One vector is turned by the same rotation once a tick. Each row is the vector after some number of ticks, and that number follows the row.
The counts run from 0 to 782.
[ 12  -4 -13 -34  13 -23  -4   4  18   4 -32 -24  -7   7   7   3 -10  36
  14  41  12   4  -6 -33  33   3  18 -42 -24  -1   9   1   7 -16] -> 329
[  8  -6   9  14  35  20 -15  24 -26 -17  23   7 -14  15  44   0  15  25
  10  11  15  -3 -28  -5 -17   4   1 -22 -10  20  48 -15 -20   8] -> 319
[ 30 -10  30  -7  19 -35 -15  -6  17 -15  -3 -31 -19  19  27 -28  25  18
  -8   3  -3  -6 -10   1  20  15  19 -29  11 -12  41   9  20 -24] -> 608
[ 38  -9  -1 -10  -3  -8 -26  -3  17 -37 -14 -14  -3  10  -8 -22  19  42
 -24  29  29  -3  -8 -16   2  -5  -7   0   8   1  53 -11  -9  -1] -> 430
[  8  16  14  13   5  16 -25  34 -11   3  16   6  -3  14  -5 -29  37  23
  11  -5  34 -21  -8 -22 -30  17 -28 -15  -9  -1  50 -13  -2 -13] -> 699
[ 25  13  10 -17 -16   9 -12  33  -3  12  -6   2 -10  -8 -28 -27  11  37
  18  32  41  -3 -10 -26  -5  26 -25 -17   4 -13  35 -10  13 -11] -> 130
[ 20  14  41 -12  -8 -36 -28  18  -6  -2   1  -9  -4  20 -10 -30  27  33
  20  -3  29  -5  22  -4 -13  13  -4  18  -3  -1  37 -15   0 -28] -> 258
[  8  41  52 -22  13 -45 -23  21  18   8  12 -19 -11   9  -2 -23  -5  17
  32   3   5   0  14 -12  -2  17 -10   5  -5 -12  20  -1   8 -31] -> 259
[ 40  -4  23 -24  27 -41   6  -6  11 -18  -1  13  -9  -9  28   0 -25  11
  18  43 -15   6 -10 -19  22  16   9 -17  -9  -5  15   6  10 -29] -> 98
[  2  -4  27   3  -9   6 -32  37 -32  21  -2 -13 -31   6   0  -3  18  30
   1  -2  39  -3  -5 -22 -22   1  22 -12 -29  18  40  -1 -17 -11] -> 31
[  2  22  45   1   3 -25 -34  52  -5  10  20 -32 -22   4  12 -19   4  21
   3  -7   8  17   0  -3 -20   4  30   2  -7  13  39   1 -16  -4] -> 339
[ 32 -27   5 -10   1 -20 -15 -11 -15 -19 -35  12 -16  32  16   5  30  37
  -2   8  38 -14  14 -37   4  -6  15  -1  -7  21  25   2  -9 -20] -> 200
[  6  18   7   4  32  31  -5  27  -6   9   7   3  11  -2  12  15  15  37
  39  37  19  -1  -9 -18 -14  -9  -8 -33 -47  34  11   4  -6  -7] -> 368
[ 15  -6   7  17  37  19 -17   0 -18 -31  11  17  -8  14  32  15  11  29
   7  20  14 -12 -16 -19 -23 -13  -3  -8 -31  37  32  -5 -29   0] -> 192
[ 30   5   1  -5  21  17 -18   3  24 -15  -9 -22 -26 -10   9  16  -7  27
 -14  43   5   4 -29 -38  10 -17   8 -41 -11  18  22  33  -8   4] -> 118
[ 25   3  -6 -20  40  -1   2 -19  16 -22 -21  11 -12  18  26  18  -3  27
  23  37   8 -15  -8 -44  26   1 -14 -38 -11   5   5  10  -2 -14] -> 18
[ 24   5 -19   3  32  25  -2  15  11 -26  15  -4   9  -6  21 -12   9  29
   1  43   7  -2 -34 -14  -3   7 -23 -43 -12   6  45  -6  -2   8] -> 706
[ 12  14   3 -31   3 -41   0  31  10  17   0   7   7  -7   5 -29 -10  13
  28  17  -7   5   2 -23  10  39   3 -34 -18 -18  25  -9  17 -31] -> 52
[ -2  16  45   2   8 -12 -40  34 -21   3   8  -6 -42  24  20  -2   5  23
  14 -12  27  -1  -6 -24 -24   3  15   7   2  18  32   3 -26   3] -> 596
[ 16   5  -7 -10  39  22  -9   3  15 -12 -10  -8 -18   6  30  17  -8  33
  13  44   9   5 -25 -30  19  -8   3 -44  -8  16  17  16 -10  13] -> 502
[ 20  15  39  12  21  -3 -25  28   8   8   7 -10 -18  14  35  -4  38  10
  -1 -18   0  -6  10 -26 -14   0  24 -22  -1  35  22  43   1 -15] -> 293
[ 27  -5   6 -10  -6   3   5  31 -34  -3   1  37  -2 -11   0 -12   1  36
  35  44  38   9  -5 -26 -11  19   0  -2 -14  16  28 -13  -4  -7] -> 668
[  8  -7 -15 -18 -10 -14 -11  26 -15  -1 -21  14  10  21  -7 -13  21  51
  33  20  44   4  18 -29  -3   6   4   0 -16  19  27 -25 -10 -10] -> 718
[ 48 -18  19  -2  18   5 -11 -27  -5 -33 -15   6 -11  12   1 -12  34  35
  -3  23  29 -25  -6  -6   3   1 -21  -6  -1  -4  40  -3   5 -22] -> 480
[ 29  22  53 -21  11 -32  -4  21   6  17  12   3 -14 -17  -3 -17 -16  15
  35  30  -2   6  -1 -11   5  28  -1  -9  -9 -11  14   6  19 -34] -> 2
[ 11  12  22 -20  -9   3 -17  19  -7  27 -22  -7 -29  -9 -25   7 -12  36
  20  30  39  -3  -2 -38   2   1   5 -24 -39   3  14   4   0 -18] -> 771
[ 19   3 -13 -25  27 -38   2  11  26  -9 -12  -8   7  11  38  -9  -1  24
  22  29  -8  13  -4 -25  33  20  17 -43   4   1  16   7  13 -11] -> 148
[ 28  15  10 -35 -12 -25 -24   7  26 -12 -19  -4 -25  -7 -22 -13 -28  24
  -1  36  21  -1  -8 -50  13  10 -14 -13   5 -14  22   9  -3  -7] -> 690
[ 13  35  33   5  37   9 -18   6  25   3  16 -16  -1 -15  -6  -3  -4   5
   8  21  -8 -20  -9 -21 -14  -4 -24 -32 -48  -1  16  17   4 -30] -> 87
[ 10  15  17  14   1  12 -32  38   2  -6  15 -17   2   4  -4 -24  29  24
 -14  -4  24  -2  -6 -17 -38  -6  -2  -4 -15  23  49   2 -23  -1] -> 342
[ 30  -9 -23 -23  12 -19   4   3  18 -14 -26   2  20  -5   7   1  -3  33
   9  49  11   3   2 -34  19  -5  11 -34 -39  20  14   6  -1 -20] -> 456
[ 23  22  15  -2  41  -4 -14  -1  39 -10   5 -40   7  -4  11 -10  10  18
   0  25 -13 -10 -15  -9  15  -1 -13 -44 -27  -5  27  15  13 -22] -> 348
[ 11  -1  15  19  24  17  -7  30 -20  -4  13   8   6  14  34   2  40  33
  22   7  18   6   5  -6 -21  -6  13 -12 -22  48  27  10 -13  -7] -> 369
